(in the rows, 128 means zero)
Families of rows that turns and mirrors carry onto each other, the same ones carrying the whole set onto itself: the rest of each named row's family, in list order:
4 families of 5 rows:
Vazuv: [101 130 145 134 162 109 119 134 105 106 103 119 147]
vem: [145 102 148 166 115 105 131 119 119 124 165 143 113]
davas: [103 137 155 139 163 104 127 140 111 110 106 132 149]
kipev: [132 128 138 115 110  99 118 120 102 167 152 140 149]
mag: [103 138 150 146 160 111 125 131 104 104 104 120 145]
rab: [104 137 117 135  99 127 101 129 116 125 109 119 125]
nir: [108  82 151 167 148  90 132 105 118 136 133 114 128]
Gimes: [135 128 135 115 107 101 108 117 112 161 153 151 138]
Buv: [137 133 132 126 104 102 109 124 103 162 142 151 152]
sipu: [100 138 123 131  99 128 100 125 118 132 105 127 141]
Gali: [ 96 124 148 141 160 110 129 140 116 101 114 126 155]
nole: [144 104 147 146 122 116 131 115 120 126 166 152 105]
dop: [147 103 145 158 126  97 134 114 118 122 165 146 110]
neru: [108  74 152 158 150  98 134 115 127 125 125 115 136]
Dudu: [109 146 123 127 109 124 103 121 117 125 102 109 132]
bage: [135 139 133 115 114 101 116 120 107 163 153 147 136]
tasu: [108 144 125 129  95 122 102 123 109 125 106 126 139]
mipul: [109  75 148 153 158 105 133 111 125 134 132 114 138]
suk: [107  77 140 159 148 102 133  99 126 137 124 114 136]
Sasi: [147 109 152 159 125 112 123 117 119 114 167 147 113]

The rest of the family of bage: vem, mag, sipu, mipul
The rest of the family of rab: davas, kipev, suk, Sasi
The rest of the family of Vazuv: Gimes, dop, neru, tasu

Families of rows that turns and mirrors carry onto each other, the same ones carrying the whole set onto itself: the rest of each named row's family, in list order:
4 families of 8 rows:
kasu: [114 144 113 119 160 110  96 127 118 129 138 166 120 177 137 133 124 150
 139 145]
zotip: [134 117 103 154 105 109 153 148  90 121 141 147 132 135  99 119 118 150
 147 144]
vek: [132 107 109 140  74 126 119 144  96 145 157 131 151 153 133 114 109 132
 136 143]
nefo: [139 118 103 148  88 124 145 154  88 139 143 145 135 137 103 116 120 142
 133 145]
kag: [118 119 109 135  76 122 132 149  87 154 162 135 147 161 135 120 120 145
 137 157]
Zekub: [105 128  83 149 111  92 143 136  91 106 166 136 137 149 127 121 126 144
 158 156]
Tem: [149 148 107 137 108 123 151 115 151 117 157 104 124 170 118 152 134 120
 138 133]
lunaf: [ 77 120 131 125 127 125 138 120 117 136 129 126 108 148 135 110 148 168
 107 112]
Maz: [141 158 115 129 124 109 171 122 129 119 148 110 118 159 129 163 145 124
 136 144]
Zubu: [112 142 139 126 123 122 151 121 128  94 161 112 109 151 152  99 139 159
 106 148]
zure: [118 142 116 136 115 120 165 138 134 140 141 112 121 159 120 179 116 125
 130 137]
Zusag: [118 160 125 133 153 102  98 120 133 118 166 149 123 167 126 127 118 168
 136 149]
lotet: [138 135 135  97 121 121  86 144 124 128 159 144 133 148 132 120 131 126
 108 141]
tofa: [117 141 129 133 157 111  91 155 133 131 136 150 101 152 121 119 114 140
 130 145]
seno: [ 96 164 111 166  97 120 129 113 135 137 139 125 144 159 129 150 137 116
 154 136]
berof: [108 153 109 148  92 119 137 124 132 142 115 132 150 147 147 161 148 124
 135 127]
mulik: [120 157 126 152  88 129 139 131 147 133 115 136 145 152 142 153 136 123
 151 126]
nos: [130  98  96 137 117  91 148 133 100 105 150 129 140 157 121 128 115 158
 160 148]
lir: [137 166 106 132 132 115 161 122 125 127 145  98 128 152 118 152 132 111
 139 137]
mefo: [125 134 134 124 140 113  83 160 139 136 140 141 109 145 120 117 117 132
 113 141]
takor: [131 117 105 149 123  99 147 133  92 108 163 133 130 157 122 120 103 152
 171 148]
lam: [110 154 119 124 161 105  96 132 115 114 144 164 125 152 134 123 123 150
 151 137]
res: [114 121 153 129 123 129 146 117 117 110 137 107 105 160 146  92 143 130
 110 147]
Fanit: [136 110  90 130  68 124 132 148 110 120 162 139 138 163 141 120 130 139
 130 151]
Nalev: [126 132 143 101 122  92  88 139 133 132 164 138 134 148 129 131 131 133
 106 143]
buzo: [123 127 128 121 125 123  74 120 134 127 150 138 144 166 127 126 129 129
 101 154]
rarav: [ 92 116 143 115 129 127 149 121 118 126 140 122  97 156 130 110 150 160
 105 126]
sife: [ 95 142 117 147 125 118 134 116 124 134 128 118 121 145 159  90 130 169
 122 106]
zim: [ 83 135 105 142 123 139 124 111 118 117 123 123 133 150 163  97 139 152
 106 131]
zare: [ 80 131 123 155 127 116 126 110 122 137 120 115 125 154 161 106 139 167
 127 124]
fova: [124 121 145 124 125 122 147 118 125 123 149  93 101 167 148 106 144 151
 104 146]
ruv: [104 138 118 146 104 121 155 138 138 144 125 123 132 155 127 180 117 127
 136 132]

The rest of the family of Tem: Zekub, Zubu, Zusag, seno, Fanit, buzo, zim
The rest of the family of lir: kasu, kag, mulik, nos, res, Nalev, sife
The rest of the family of lam: vek, Maz, lotet, berof, takor, zare, fova

Families of rows that turns and mirrors carry onto each other, the same ones carrying the whole set onto itself: the rest of each named row's family, in list order:
5 families of 5 rows:
lotup: [123 153 153 102 141 113 116 137 143 153 137 135  82 139 121 121 120]
mozar: [141 119 127 111 124  85 131 118  97 142 134 147 117 114 113 134 111]
rupe: [127 101 124 124 155 149 114 121 120 119 109 162 144 100 126 131  99]
reb: [152 125 146 124 115 102 130 110 109 155 140 145 122 112 118 125  98]
zun: [139 100 139 144 131 157 131 117 121 116 121 160 129  99 127 127 110]
zom: [143 126 131 120 113  96 140 121 108 141 140 152 132 125 109 130  92]
dap: [132 112 123 135 139 148 126 121 122 103 108 170 132 103 133 125 112]
Vam: [ 73 131 139 130 129 140 100 146 134 113 114 140 157 104 140 126 110]
lemik: [132 146 182  91 148  99 108 123 123 147 137 138 101 132 109 133 115]
vemo: [126 147 178 111 137 118 114 130 134 156 141 123  82 128 122 120 124]
Fepab: [ 83 123 151 136 122 151  97 140 142 129 122 144 153  94 143 126 113]
vovek: [160 122 142 108 145 106 119 112 104 141 126 161 125 111 111 131  97]
kab: [132 110 133 135 136 156 135 128 133 100 118 173 126 113 123 131 117]
Ziso: [ 79 140 142 125 121 135  96 154 145 125 122 153 159 104 137 129 113]
kis: [ 82 135 193 102 149 125 105 146 128 123 133 114 125 132 109 139 115]
pon: [ 70 117 136 120 124 129  99 141 134 117 118 150 152 100 139 140 126]
lig: [115 146 158  96 143  98 108 136 127 146 134 133  80 127 121 130 139]
mekid: [ 78 133 177 115 138 118 113 163 109 107 131 114 121 116 108 139 135]
venu: [ 87 138 190 130 131 134 113 159 116 124 137 104 127 113 112 128 116]
Zofo: [154 132 137 119 122  94 135 111 103 134 131 156 121 120 115 126 101]
Kuno: [122 156 168 101 136  99 117 126 131 144 136 130  86 140 123 123 122]
riz: [ 72 113 151 118 147 148  98 140 135 119 117 134 157 110 128 136 102]
Beke: [ 79 146 180 118 139 126 116 159 119 111 130 106 119 130 113 128 119]
nal: [124  94 119 128 139 141 131 119 118 105 115 165 121 105 126 137 126]
bik: [ 93 146 176 123 139 129 121 174 113 113 135 111 121 123 100 129 117]

The rest of the family of Ziso: lotup, zom, kab, bik
The rest of the family of vemo: reb, zun, Fepab, venu
The rest of the family of rupe: lemik, vovek, kis, riz
The rest of the family of mozar: pon, lig, mekid, nal

Families of rows that turns and mirrors carry onto each other, the same ones carrying the whole set onto itself: the rest of each named row's family, in list order:
5 families of 5 rows:
dom: [166 136 126 116 178 149 179 147 129 107  65 166 117 143]
pamo: [123 137 102 137 160 120 162 151 143 106  99 171 158 139]
mereb: [169 148 140 120 169 144 144 130 103 109  92 177  82 150]
reti: [139 131 126 130 177 146 171 135 140  99  82 183 123 161]
Tis: [160 120 134 105 159 161 130 134 115 109  90 174  90 160]
Gotob: [142 144  99 119 136 113 158 128 141  98  85 168 157 124]
Vatu: [167 154 129 122 144 125 108 159  86 115 114 164  98 139]
keduk: [152 126 123 106 136 141  96 161  99 117 113 165 102 140]
nukov: [133 130  96 115 132 117 112 164 117 120 116 156 146 121]
gabug: [152 132 143 123 165 157 134 149 113 101  97 184  88 162]
rati: [153 150 104 129 132 117 141 172 114 115 113 146 148 107]
rad: [139 151  96 127 169 101 163 147 129 117  87 165 155 128]
leban: [129 126  92 118 152 121 156 138 143 114  95 162 161 132]
ruvo: [151 146 120 122 184 130 177 123 130 110  75 178 117 143]
lilin: [162 138 120 112 153 137 165 119 138  92  64 175 128 158]
Tuvu: [148 157 101 127 144  98 122 169 101 120 112 156 143 125]
baliv: [155 142 124  99 131 125  97 163  98 106  90 177 101 127]
luvu: [170 138 141 110 163 155 142 159 104 111  84 170  82 132]
namok: [143 138 131 125 142 137 103 174  99 108 120 174 102 142]
Veme: [155 144 103 127 159 124 178 155 135 111  83 151 157 128]
kovu: [170 137 136  98 150 145 127 140 111  97  68 181  94 159]
nipif: [138 147 102 112 122 105 117 155 116 106 102 169 139 106]
devet: [126 141 105 134 138 114 120 176 116 111 122 166 146 127]
bagol: [146 120 115 113 170 149 167 120 143 107  79 173 126 156]
pigam: [163 146 127 118 135 136 119 174  94 116 113 158 101 110]

The rest of the family of leban: Tis, keduk, nukov, bagol
The rest of the family of Vatu: mereb, rad, ruvo, Tuvu
The rest of the family of dom: rati, luvu, Veme, pigam
The rest of the family of nipif: Gotob, lilin, baliv, kovu

Families of rows that turns and mirrors carry onto each other, the same ones carrying the whole set onto itself: the rest of each named row's family, in list order:
5 families of 8 rows:
bif: [121 105 167 133 135  96 122 116 136 104 154 155 134 135 115]
gepi: [ 79 103 162 117 137 108 128 132 147 125 138 135 140 132 115]
fuf: [159 153 118 121 123 126 147 107 138 101 123 109 102 126 133]
kime: [129 133 108 135 128 139 133 108 133 136 105 119 104 117 121]
golok: [ 86 100 161 112 145 122 127 133 144 131 154 137 149 130 122]
zirop: [152 137 149 102 141 144 134 113 151 133 117 115  91 151 128]
zike: [116 117 167  98 133 105 146 140 146  90 160 130 149 150 133]
dasov: [162 149 118 131 132 127 140 113 123 107 129 111  99 124 141]
ven: [138 133 112 140 137 137 127 113 121 135 114 119  98 117 131]
Taf: [ 79 107 164 103 138 121 131 142 144 125 151 137 135 142 119]
Porol: [109 124 168 102 132  96 145 136 150  84 159 123 143 139 129]
Tetoz: [ 80 104 152 109 147 122 126 135 142 127 148 146 131 148 117]
laz: [163 152 121 115 142 132 147 116 121  99 130 113 100 128 135]
Vudil: [117 120 172  98 139 109 141 133 148  96 172 128 147 140 134]
pime: [124 145 116 102 150 158 144 139 138 122 116  98 113 129 139]
Sav: [130 149 111 114 128 155 139 136 148 125 119  97 125 120 146]
roza: [165 151 119 125 130 127 157 110 135 109 133 107 104 126 135]
Pila: [126 148 112 100 132 151 152 125 145 128 123  90 117 122 139]
siki: [156 138 145 117 120 142 129 110 159 138 118 116 101 142 136]
fop: [ 90 118 125 121 147 110 138 137 115  93 162 142 140 124 125]
pil: [109 126 157  93 144 110 144 139 147  86 169 133 135 155 132]
voput: [128 148 112 112 138 150 154 137 151 127 118  94 120 129 139]
lasu: [102 122 170  92 134 111 144 142 147  96 166 129 135 149 129]
defud: [145 136 142 104 125 140 141 101 156 144 121 109  96 141 128]
gepob: [167 152 123 120 121 135 146 113 134 111 138 107 110 122 145]
gukuf: [ 86  97 158 112 139 119 131 139 143 126 140 141 150 141 120]
nomod: [122  99 165 124 131  94 135 114 125 109 155 155 135 139 116]
pizir: [100 111 135 121 139 106 144 139 114  95 157 137 156 118 128]
pabu: [136 130 117 135 126 147 129 110 131 151 118 120 109 114 131]
dises: [134 128 115 132 146 145 129 112 119 139 110 124  96 122 120]
dalap: [ 88 117 140 120 138 101 144 135 121  97 159 128 149 110 124]
kapa: [114 111 160 130 129  94 130 119 120 100 158 157 122 133 112]
Fef: [151 137 142 115 131 139 143 112 162 142 116 111  98 148 127]
som: [145 137 146 106 135 144 133 118 155 142 121 104  94 148 139]
tula: [127 146 122 104 141 154 141 137 147 132 122  90 111 133 147]
Pazi: [ 95 118 137 128 135 103 137 137 112  89 159 143 139 118 121]
gise: [114 106 172 123 130  88 135 109 133 110 159 145 127 132 114]
zuke: [135 130 111 140 135 140 142 110 131 146 113 118 105 117 123]
migo: [118 109 158 123 139  97 130 112 127 103 162 161 118 146 115]
bolef: [100 117 138 128 142 107 132 139 126  88 157 137 155 115 127]

The rest of the family of bolef: bif, fuf, kime, golok, Vudil, Pila, defud
The rest of the family of Pazi: dasov, ven, Taf, lasu, kapa, som, tula
The rest of the family of pime: zirop, Tetoz, laz, fop, pil, dises, migo

Families of rows that turns and mirrors carry onto each other, the same ones carrying the whole set onto itself: the rest of each named row's family, in list order:
4 families of 8 rows:
zev: [ 95 119 162 116 143 113 128 169 117 130 149 108 134 127 182  89 141 140
 137 171 142 154 139 156 117 129 138]
lanil: [ 89 140 176 134 126 146 148 146 109 116 136 139 138 117 138 126 126 126
 114 158 137 122 140 121 104 145 117]
fuv: [133 109 220 115 161 101 126 158 122 141 126 120 134 104 134 107 115  86
 138 115 112 126 119 142 112 119 173]
tufak: [ 89 114 163 122 142 113 130 172 118 123 163 102 142 107 169 102 133 134
 114 177 158 156 147 149 124 130 130]
Fovi: [ 92 132 173 136 126 143 140 153  97  90 149 145 128 102 136 115 124 118
 115 162 132 117 148 132  98 140 130]
Ladu: [118 114 161  95 139 115 108 190  87 100 142 140 168 101 134 144 105  83
 128 119 131 116 135 115 102 124 150]
zosu: [ 84 114 177 127 163 106 126 158 119 145 150 144 150  92 156  98 145 141
 113 152 125 136 126  87 149 115 161]
kebog: [123 103 201 112 148 115  94 166  97 151 144 131 174 104 149 101 111  94
 141  86 139 143 129 148 136 120 116]
vuze: [134 101 170  86 146  99 129 188 113  99 130 122 164  97 145 116 114 109
 157 120  98 150 122 154  90 110 147]
Zuro: [119 106 178  98 137 103 118 196  80  91 154 120 154 113 138 131 104  90
 130 109 131 126 122 102 122 145 139]
ruva: [125  90 184 111 153 123 105 154 108 151 142 136 172 104 139 113 114  80
 141  79 146 135 137 134 119 119 128]
beki: [ 72 115 179 152 164  97 127 155 137 129 150 140 139  91 158 108 136 136
 136 142 110 137 128 103 146 135 159]
meli: [130  92 184  92 140 108 121 200 133 119 142 111 151  93 164 107 111  96
 151 140 111 137 119 161  84 124 152]
zad: [ 86 100 174 147 144 123 118 127 119 130 160 143 170  97 149 106 139 150
 125 140 111 143 130 115  97 153 101]
bobap: [116 124 219  95 160  95 119 158 115 145 133 124 153 100 134  97 120 101
 148 104 106 130 115 138 116 116 174]
defu: [120  95 186 119 139 117  98 152  92 153 139 113 173 108 136 103 123  95
 139  83 141 143 132 139 108 120 108]
zabi: [ 80 132 160 135 131 144 140 154  96  97 152 127 137 119 125 121 137 126
 104 153 128 136 142 126 109 142 127]
Pize: [141  92 171 103 154  97 123 196 136 102 138 126 168 110 155 118 104 114
 142 128 104 155 124 161 107 108 154]
von: [ 87  96 164 132 150 128 129 135 132 130 170 160 180  84 151 115 137 130
 129 135 120 149 135 122  99 147 105]
vel: [ 82 107 168 141 165 106 120 166 120 127 151 138 153  93 158  86 127 155
 127 165 121 127 129  93 137 124 155]
losa: [120 113 186  98 157 104  92 147 100 146 164 136 180 122 145 107 113 100
 139  83 138 150 130 127 107 132 120]
Dup: [117 120 226 126 152  95 112 154 119 142 125 131 144  88 134 106 106 109
 134 112 108 123 107 139 107 116 173]
kete: [120  91 179 105 134  97 105 179  79  93 158 136 167 110 152 130 104  93
 125  98 136 120 119 108 109 126 148]
tafip: [ 97  97 170 151 141 132 119 139 131 127 135 163 161  93 148 117 150 142
 117 122 127 147 136 133 109 139  98]
mak: [ 93 118 183 126 120 126 144 149  77  99 146 126 140 108 141 120 126 134
 105 162 146 132 122 128 105 160 125]
Vol: [145  92 185  97 143  97 120 189 111 100 139 122 164 117 158 104 119 105
 144 132 106 143 128 153  90  99 160]
varen: [ 92 106 149 128 148 113 148 167 106 117 153  98 156 117 162  96 128 137
 135 174 129 163 143 146 134 114 143]
vak: [126 104 188  98 129 107 106 195  81  95 154 143 154  95 152 129  96  85
 138 112 137 129 124 118 108 140 136]
nufu: [ 88 107 157 141 142 127 121 134 136 132 164 156 160  94 144 106 151 141
 121 133 103 161 130 122  96 145 122]
Pak: [ 84 120 152 125 150 112 146 176 133 124 147 108 139 121 174 107 123 138
 130 173 147 149 130 147 127 138 135]
paf: [134 114 224 114 154 111 114 165 116 144 141 130 138 102 137  74 112 106
 131 111 112 124 121 122 118  98 162]
rili: [ 93 110 173 153 154 100 120 159 130 138 149 141 142  75 157  98 135 149
 108 160 123 139 130 105 142 116 148]

The rest of the family of zad: ruva, bobap, zabi, Vol, vak, Pak, rili
The rest of the family of beki: Ladu, meli, losa, tafip, mak, varen, paf

